The rows below come in pairs that one turn or mirror swaps. Which row does each named row swap with?
piput: [ 27  30  26   6  13  -3   0   6   4  -2   0   3 -23   4 -14   6  -9   4
   1  -5  -3  10 -40  22 -13 -13   4 -17   3]
lubov: [ -9 -27  -9 -11   3 -28  13 -14   8 -10  -4  -6   7  14   3  -5 -41   9
 -13 -14   5  21  13  -8  24   0  -9 -21 -23]
Diru: [ -1 -25  -8  16  -3  -7  -1  37  10   5  -2 -15  23   1 -14  30   2  -4
  -4  12  -5   6  18 -22 -53 -10   6  -4   2]
geniv: [ 14  16 -19 -28   9   9 -29  12   3  -1   6 -11   3  20  -4 -20  -1   2
  -6  -4  -6  -7  48  -4  -3  -3  -3   4 -28]
sidi: [ -9 -23 -18  -4 -12 -18  14 -15 -14 -13  -1  -9 -23  26  11  -5 -10   2
 -10  -3   1  24  23 -33  32 -34   0  -9  -4]
sagi: [ 13 -20  11   1 -20  -9  10 -13 -19  23   2  10   0  23 -16  16 -38   7
   7   9 -14  17  21  -6  10 -25  11 -19 -12]
pag: [-14  47 -17 -14   8  -6  28  -3  -1 -17  21  -7  -1  32 -15  -1   9  -3
 -14 -38 -21   5  12  -1 -23  -7  -9 -15  21]
rize: [ 36  11  20  11   2  -5 -34  -4  14  -9  10 -11 -13   3  -5   3   0   9
  -9  -2   0  -3  37 -32   9  -8  -4  13  20]
lil: [  1  36  27 -32   3   1  36   3  -9   2   0   5  14  13  -1 -28  -3   0
  -4 -11 -11   0  37  -5   1  -6  -7   0  21]
zozuv: [  7 -23 -22  36  -2  12 -49 -15  11  -5   9 -14  -6  20  -7   6 -10   1
 -10  -9  -7  -2  15 -15 -21 -17 -11   5 -15]
kam: [ 22 -37  19  16  -9   4   8  11   2  25  31  12 -16  24 -15   5   4   6
  19 -34   3  -3  24 -31   3 -15   4  -1  -1]
Mev: [-13 -26  16   3  13  -5 -10  22  21  13  20  -8 -11  21 -37  -9  -3   3
  -1 -39   3  28  14  -4   6  -1  21 -22 -11]
mas: [-12  23   1 -12  27   4  15  10  -8   9  25   0 -10 -11 -21 -32  12  21
 -29 -24  -4  -5 -24   6 -10  10   8   1  20]
Nudi: [ -4  -5  -7   7  16  14 -15  -9  -7  21  10  -9 -17  30 -21 -29 -19  -9
  -5 -13  -6  16  27   9  11 -30  28 -26  18]
fonef: [-11  -6  34  18 -26 -13  27  -3  13  -4 -14  -1  22 -15  -1  16  17  -7
   2 -20   9 -12   4 -11 -18 -33  19   2  10]
vibal: [-12  26   6  -9   7  20   7   0  -5   9  10  -1 -10  41  -7  -8   4 -29
 -20   0   3  16  35 -21 -21 -17  33 -17  23]
Fimi: [-15  17  29 -10  13 -10 -37  16  -2   3   0 -14   6  13 -15 -21  -3  -1
  -4 -20  -4   2 -30  -8   5  -3  14  -2  28]
mumam: [-11  22 -23 -11   5  -9  45  17   1  -9   2  11 -14  -2 -12   9   1   7
  -3 -17  -2   1  33  -5  -2  -3  -1  -3 -46]
ladaz: [ -8  -8 -25  -5  -4   0  38  15   9  -7   2   2  28  10 -11  29  -4  -8
  -4  11  -3  -4  53   3 -24 -16  -3 -10   8]
mut: [ -5  32  -4  -9   0   9   1  -2   6 -10  25  -7   3  -4  -8  -3  39  25
 -13 -32 -15 -16 -16 -16  -2   4 -21   4   9]
nena: [-19 -14 -27  56   7  -6  -3   2  14  -1   6  -6   2  11  -6  34  -6   2
 -19  -9  -7   7   4  -5  14  -4  -7   2  -5]
vepuv: [  0  32 -12 -10   1 -12  33  -7  11 -11   6   8   0   4 -11  53   2   5
  -8  -9  -2   2  29 -20 -28  -4  -9  -3  20]
Sumak: [-20 -66  29  -9   1  -2  11 -15   4  -3   4   2   0   8  -1 -10   1   3
   1  -2  -5   4  12   1 -22 -18   3  -5 -15]
Lak: [ -8 -41 -21   9   5 -10  20 -28   8  -8   3   4  -1  -3 -12  29  -1   2
  -8   0   2  -2  41  -5  15 -14 -12 -12  11]
Latib: [-11  13 -22   8  19  -8   2   8 -20 -13 -11  -1  13  -9  19 -38   5   8
 -22 -16   5 -20  -7  10   7 -10 -10   6  32]
loke: [ 12 -31  -1  13   5  -2  36  23  -1  -4   0   4  15   9  -5 -29  -8  -3
  -4   1  -3   1 -40 -20 -29  -8   9  -2  -7]
Tivum: [ -2  11  -1   0  33  -1  15  24 -17  -8  12  11   1  26 -19 -22 -20 -15
  -6  15  -1 -14  19  -8 -43   2  21   4  30]
Dav: [-22  11  -7  10  30  -6   2  11  13  18   1 -35 -16  -2 -31 -39  11  -1
   0 -40  -9   5  11  10  13  -9  -1  -3   5]
gevu: [  4 -11   8 -25  11 -13  29   2 -33   2  14  -2   1  -9 -13  10  11  11
 -22  24  14  22  14 -11   1 -13   9  -7  30]
bemab: [ -5  15  -8  20 -10  18 -10   9   6   1 -32  21  -7  34   9  -1   6 -23
   3 -19  -3  -4  22 -44  -7   4  20  13   2]
gelo: [ 19 -40 -23  18  21  -4  13   9   8   2   2  -5 -39   3   6  27   0  12
   2   2   0   5  -5 -25   0  -8   0   6  -9]
sur: [  6 -28  -5  -2  14 -23   6   3   6 -10 -16   2  26  -5  10  26 -20  24
 -13  -2   2 -11 -14 -11 -12  19 -21  -5  -7]
kif: [ 12  -1   1  25  -7  29  15  23  -7  13 -15 -11 -16  35 -13 -12  18 -22
   6 -26  -6  -2  17 -30 -14  -7  16  30  22]
Pak: [ 30   9  11   1   4   6 -38  40  -1   6  -1  -4   1   7  -5   1   2  -3
 -10 -10  -5   0 -25 -30 -28   3  -3  -2 -11]
gador: [-10   6  13   3  12  -6  26  25 -10   1  -3 -13   4  36 -10 -18 -18 -16
   2 -15  -4   6  21  -6 -52 -20  35  -3  30]
Tapur: [-22   4  -1  29  -3   1  14 -15   3   0   0  -1 -17   9  -5  -4   3   0
  -8 -24   2   6   9  -4   1 -14  -7  -8  75]
danag: [  5   3 -18  -2   3  -5 -12  35 -13  -1   4  -3  -9  -1  -8 -10  -6   5
  -1  -3  -7   7 -35  43 -13  -8  10 -11  22]
zezed: [-19 -18  33  12  -8  -8  10   6  15  22  15  -9   2 -20 -39 -12  -9   5
 -21  -4  12  13  17  -3  16 -19   0  -9 -14]
venek: [-17 -20 -19  32   3  -6  33  -6  -2   3   6  -9   8   6 -12 -11  -2  11
  -4 -20  -8   6   4   2  -8 -15  33  -7  59]
buvef: [-16   1   8  21   4  -2 -18 -37   3 -14  -4   5  17   8  -3 -13   0  -1
   8 -22  -2  -7  53  -3  11  -8  10   1  17]
kasi: [-23  13 -14 -35  -5   0  32  -1  -3   6   1  -8  10  10 -14  28  -7  17
  -6 -16   1  -3  20 -44 -25 -13 -14  -7  28]
sakik: [-26  30 -17   1  18  -5  11   4   7  -1   5 -11 -26   1  13 -16   9  -9
 -37 -12  10  10   5 -35  10   6  -7  11  28]
zuv: [-15  14  22   7  -9   9   0   6  40   9   8 -23 -14   9 -29  -2  33 -13
   1 -39   3  14  -7 -11  -6 -10  16   6   4]
zatoz: [ -7  32  -5 -27   6  -8   0 -12  12   5  -1   4   9  12  -5   1  -1   7
   0 -22  -2 -11 -43 -11  23  -2   3 -14 -12]
Kula: [-10 -10  -3  -7  10 -11 -32 -22   1  -3   1  -8   6  -1 -15 -48   4  -2
  -6  -7  -8   2  12  19 -32 -12 -20   1   7]
Faf: [-29   2  18   1   0 -16  17  19  26 -14 -11 -28  25  -8  -2 -11   4  10
 -18  -5  11 -13  -9 -12 -11  10 -16  21 -14]
buz: [  9   4 -52 -19  10  -5 -13 -19  10   6   0 -23  21  19  -5 -24  -4   3
  -3  -5 -11  -5  17 -11 -31  -8  19  -2  31]
Sot: [  9 -40  17  14  13  -3   2  22 -17 -10 -22   8  19  19  -1  -7  16   9
   7 -14   5 -24 -20   6 -10   8  -8  -2  16]
Piz: [  5 -12 -15  41  12  -3  23  25  -4  -1   0  -3   3   6   5  24   2   1
 -14  -6  -4   0  -1   8 -33 -10  -4  -8 -39]
lila: [ 12  -6 -26 -16  20 -12  20 -25 -14 -10  37   3 -13  16 -21  19  -6   9
  -4 -28 -20  23   5   0 -11   0   5 -28   7]
Niro: [ 14  51  28 -17   1  -2  25 -14   3  -9   3  -2  19   5 -15 -19  -6   5
  -9  -1  -1   3  32 -21   3 -25   1   3  -5]
faved: [ 20  28  20  -5  23  13   4   4   1   7  -8  -6 -32   0 -17  -3   6  -6
  -6 -42  -2  -6 -17  12   9 -16   8  -2 -20]
pigo: [ -7   5  14 -14  -1   2  36  36  -8   1  -2   7  10  18 -14   7  -6  -2
   5 -10  -5  -3  40   8  11   0  -2  11 -33]
dep: [ 14 -24 -17 -20  22 -18  27   0   0  -2  35   5 -10  12  -3   4 -43  -3
   4 -27 -14   3  11  10 -16 -16   7 -32  -4]
Vefod: [ 12 -25  14 -12  -8  -5   3 -15   4  27  14  -2   4 -22  10  15 -12  10
 -22  16   4   1 -10 -18   2 -34  -1   8  11]
ged: [ 21   1 -17  -8 -13  -8  11   4  -9 -20 -18  19   4  24  29  -1 -12 -10
  12  10 -22 -15  21 -34 -30 -17   3   0  20]
butek: [-17  39  12   0   8  -2  -4  32  -9   7  -4  -1  39   0 -12 -22  -8  -2
  -3 -11   2 -10  21   6  -5   1  -4   4 -26]
Kita: [ -2  27  -5  17   3  18 -28 -24  15  30  10  12   7 -11 -11   3  -3  -2
  -8  -5 -21  -3  -5  10   6 -22  -7  -2  10]
zak: [ 17 -17  -5  14   4  -2  58  28   0  -7   1  18   7  17  -3   8  -9  -1
  -7 -13  -4  -1   1 -19 -33 -18  24 -10  34]
rem: [-10 -22  15  13  -1 -23  18 -14  15 -10 -22 -29  14  -6   9   6  10   1
  -1 -43 -12 -29 -16  -3 -27  -9  -8  -9   8]
Vul: [-28  39  18  -4  14   4  -3   5  23   4  19 -29   3  13 -17   5   3  -5
 -27  -2   4  25  14 -16 -25   5  12   2  -3]
kulen: [  5   7  -4  -1  12 -28  14  18  26  -6  -4  -2 -17  31 -24  24  -9  -8
  16 -38  -2  16  19 -25 -31  -8  14 -31  -9]
fiv: [ 24  29  12   7   2   3  -8 -17   0  -1   0   0   1  37 -10   2  -4  -4
  -2 -12 -11   7  -1  22 -37  -4  -5 -10 -27]
zakel: [-16  31 -10  -8  12  -8   8   5   5 -18  -3 -23  -7 -13 -15 -17   7   9
  -3 -37  -5  -7 -18  14 -37 -11  20 -23  21]
napiz: [ -1 -31  -8  24  -9  -7  27   7  10 -13 -47 -11 -14   1  -2   4  10  -3
   1 -25  -6 -23 -15   4 -15 -18  -5  13  -7]
baga: [ 26 -21   7   2  10  -4  41  -1 -11  -2  -2 -18  -8   2  -7  33  -2  -6
 -15  -9  -6  -2 -31  -4 -33   2   0  -2  20]
lato: [ -5 -28  -2 -17  13 -11  21 -25  14   3  -7 -16   6 -10  16  12  13  -6
 -25 -41  10  -1 -22 -15  -6  19  -1  -9  16]
zal: [ 16 -12   4  26  -2  -5 -38  13  -4   0   0   2  -6   8  -6  -7  -3  -1
  -7 -21  -7  -6  19  -4  31  -8   5   0  46]
suf: [-31  22 -23  47   0 -13  13 -12   5   2  11  10  -6  17 -13 -23 -12   3
  11 -12  -2   3  17   2  11  -9 -16   4 -16]
bubi: [ 15  19 -17   4 -15  15  -1  16 -10  10  33  10  -9   7 -10  -2  -4   5
  29  -7 -38   2  28 -24  -1 -25 -10   3  -3]
zudet: [-11 -38  20 -16   8 -10 -40  18  -9 -18   7  -6 -13  19   3 -15  -6  -6
   7 -15  -1   8   6  10   9 -10  -4   7  -9]
Vasid: [  1 -38 -38  -9   1  -4  21   8  -6  -7   0  -4   6   1  -4   9   0   6
  -1 -20 -11   1 -39 -24 -31  -8  -8  13  16]
Redut: [ 26 -10   3  11 -21 -11   7   7 -16 -16 -23  -2  12  24   0 -11   4   2
   4   9 -24 -18  30 -32 -39 -26   0   2   9]
femo: [-11  21  17  46  20 -12  30  26   5  -2  -3 -23   1  30  -7  25  -6   0
 -12 -14   4  -5  23   4  -7 -12   9   4  26]
Fugu: [ -7 -19   9   9 -12  -2  18  13  -3  16 -31  -2   6   1   1  -8   6 -15
 -15  24  14   7  25 -44  14 -12   1  19  11]
kup: [  4 -15  16  -1 -25   6  -8  12   5  -6 -17   5   6  30   6  20   3  -2
   3   6   8  -5   2 -52 -19  13   2  22  -7]
zegi: [ -7 -12   3  10  -7 -38   8   6  -6   1 -20 -27  13   3  -6 -32 -33   4
  -6   4  -7  13  30 -17  -6 -26 -16 -11 -23]
pupam: [ 25 -35 -30 -22   8  -6  15  57   4   8   5 -12   0  10 -11  -9  -9   4
   1  -9  -6   5  15  -6 -22  -6 -10   2   6]
roten: [ 32  -8 -16  16  15  -3  -2   5   7  13   3   5   7   8 -19 -32  -4  -1
  -5 -20  -5  -5  55   9  26  -4   3  -5  20]
Pitud: [ 36 -25  -5 -52  -3 -14  14   4   4   5   1   6 -12  17  -4  -6  -5   3
  -7  -8  -3   4 -28 -25   3   1  -8  -2   9]
lote: [ -3  -5  -8  16   3  -3  -7  -4  27  38 -26   7  13 -13   4   5 -24   5
 -24  -8  -1   0   0  -8  24   8 -12  -1   4]
futi: [-20 -13  14  24   5   4  49 -16   4   0   6   6  -1   9   2 -37  -3   4
   3  -4 -11   8  40 -34  -7   8  -2  10  -2]

gador swaps with vepuv
Tivum swaps with kasi
Kita swaps with Sumak
nena swaps with Mev
lila swaps with venek
dep swaps with Tapur
faved swaps with napiz
rem swaps with piput
Fimi swaps with sur
lubov swaps with zal

The rows below come in pairs that one turn or mirror swaps. Which row does each named row swap with?
gepuz: [ -1   0   1  33 -31 -18  -9  -8 -13  12  -8 -24  16 -54  -9  26]
nonen: [  9  14  10  34 -31  -8   1   2 -27   1  -5 -39  12 -48 -14  18]
Zurut: [-17 -11 -14 -27  -6   4   7  -3  -5 -18  11 -33 -13  -4 -26  28]
zipe: [ 12   2 -17 -12  -3  21  12 -23 -25   0 -20 -16 -20 -24 -35  -2]
rese: [-29 -12 -14 -20  28   6   5 -21 -13  -2 -14 -30  -2  -9  -8 -17]
vam: [ -3  -1  30  -3  -4  -3 -37   0 -19  17 -13 -15  18 -23 -24 -21]
rusob: [ 13   2  22  32 -37  -1 -11  -9 -31   6  -2 -20 -26 -11 -23 -21]
Nok: [-23 -14 -12 -28  27   3   8 -14  -8  -1 -10 -26  -5  -4  -7 -11]
Lutud: [-29  -2  -6 -21  28   8   9 -18  -9  -4   0 -25 -14  -6 -11 -15]
pek: [ -6  -1  23  -7 -12  -7 -41   0 -15  17 -10 -12  19 -28 -22 -18]
Midof: [  0 -13   9  22 -34 -13   0 -20 -39 -10   6 -18 -23 -11 -23 -32]
kamaf: [  1 -16  20   1  -8   0 -29 -11   6  12  15 -19  -3   5  -7 -34]
Bora: [-18 -21 -21  14  -6 -13  27  -8 -21 -27  14 -33   6   1   9  12]
far: [  1   6   7  40 -34 -10  -6  -3 -25  -6   1 -35  14 -50  -7  18]
Kamud: [-21 -31 -15   9 -13 -17   7  -6 -19  25 -28 -25 -27 -35   1  14]
ziv: [ -1  -1  26  -1 -13  -5 -40   0  -6  13   6 -13  10 -14 -15 -31]
papaf: [-25  -7  -3 -19  34   2   4 -17 -11   0  -4 -23 -11  -3  -3 -13]
mam: [ -6 -11 -17  13 -14 -14  37 -18 -18 -27  20 -32  -3   0 -17   3]
Nov: [ -3   8  15  -5  -5  -9 -41  -2 -32   8 -13  -9  17 -27 -24 -19]
rusi: [-23   2  -5 -18  27  10   6  -3   2  14  -6 -29 -23 -11  -4  -7]
nin: [  4  10   9  36 -33  -5  -6   6 -23   4  -7 -34  13 -49 -11  22]
voti: [ 17  11  17  37 -27   7 -13  -2 -17   3   3 -18 -33 -22 -12 -15]
Ros: [-13 -20 -21  14  -9 -14  30  -7 -19 -24  15 -31   8  -1   3  16]
maruv: [-13 -21 -22  12  -5 -10  22  -3 -20 -26  14 -39  13  -4  15  14]
zon: [-12 -21 -17  17 -13 -13  30 -12 -12 -28  22 -35   3   0   6   9]
zalum: [ -6   8   5  -9  19  11  -8   7  -2  29  -8 -26 -31 -16 -10   1]
kigum: [  7  12   8  36 -27   5  -6   5 -31  -7  -6 -41  20 -46  -8  13]
kimu: [-16 -33 -14  11  -8 -12   9 -11  -4  21 -17 -25 -33  -5  12  13]
losot: [ -5 -17  23   3 -19  -8 -41   0   8  15  10 -19   6  -1  -3 -18]
lapo: [ -5 -37 -13  10 -14  -5   9   5  13  14  -9 -26 -25   0  12   6]
Kef: [-13 -19 -20  15 -16 -14  34  -4 -19 -26  15 -42   3  -7   0  17]
tigug: [  1   9  13  40 -31   0  -7   1 -30   1 -11 -35  20 -47 -13  14]
pabu: [  1   8  23  -3  -6  -1 -40  -8 -23  10 -10 -13  15 -34 -21 -23]
Gose: [  8 -29 -13  -6 -19 -10 -29 -33 -11   3  -8   5   9 -24  -3  -6]
bimaz: [  3   8  12  41 -30   0  -2  -4 -26  -1  -5 -32  19 -50 -11  15]
ton: [-16  17   5  -6  18  18   3  -1  -1  13  -1 -34 -37 -10 -13   0]
dogo: [-12 -20 -18  15 -12 -21  27 -13 -12 -24  18 -37   9  -3  11  12]
diso: [ -8   1  16  10 -29   9 -40 -27  -1  -8  12 -25  10 -45 -18   9]

rusi swaps with ziv
Nok swaps with pabu
zon swaps with nin
tigug swaps with Bora
zalum swaps with kamaf

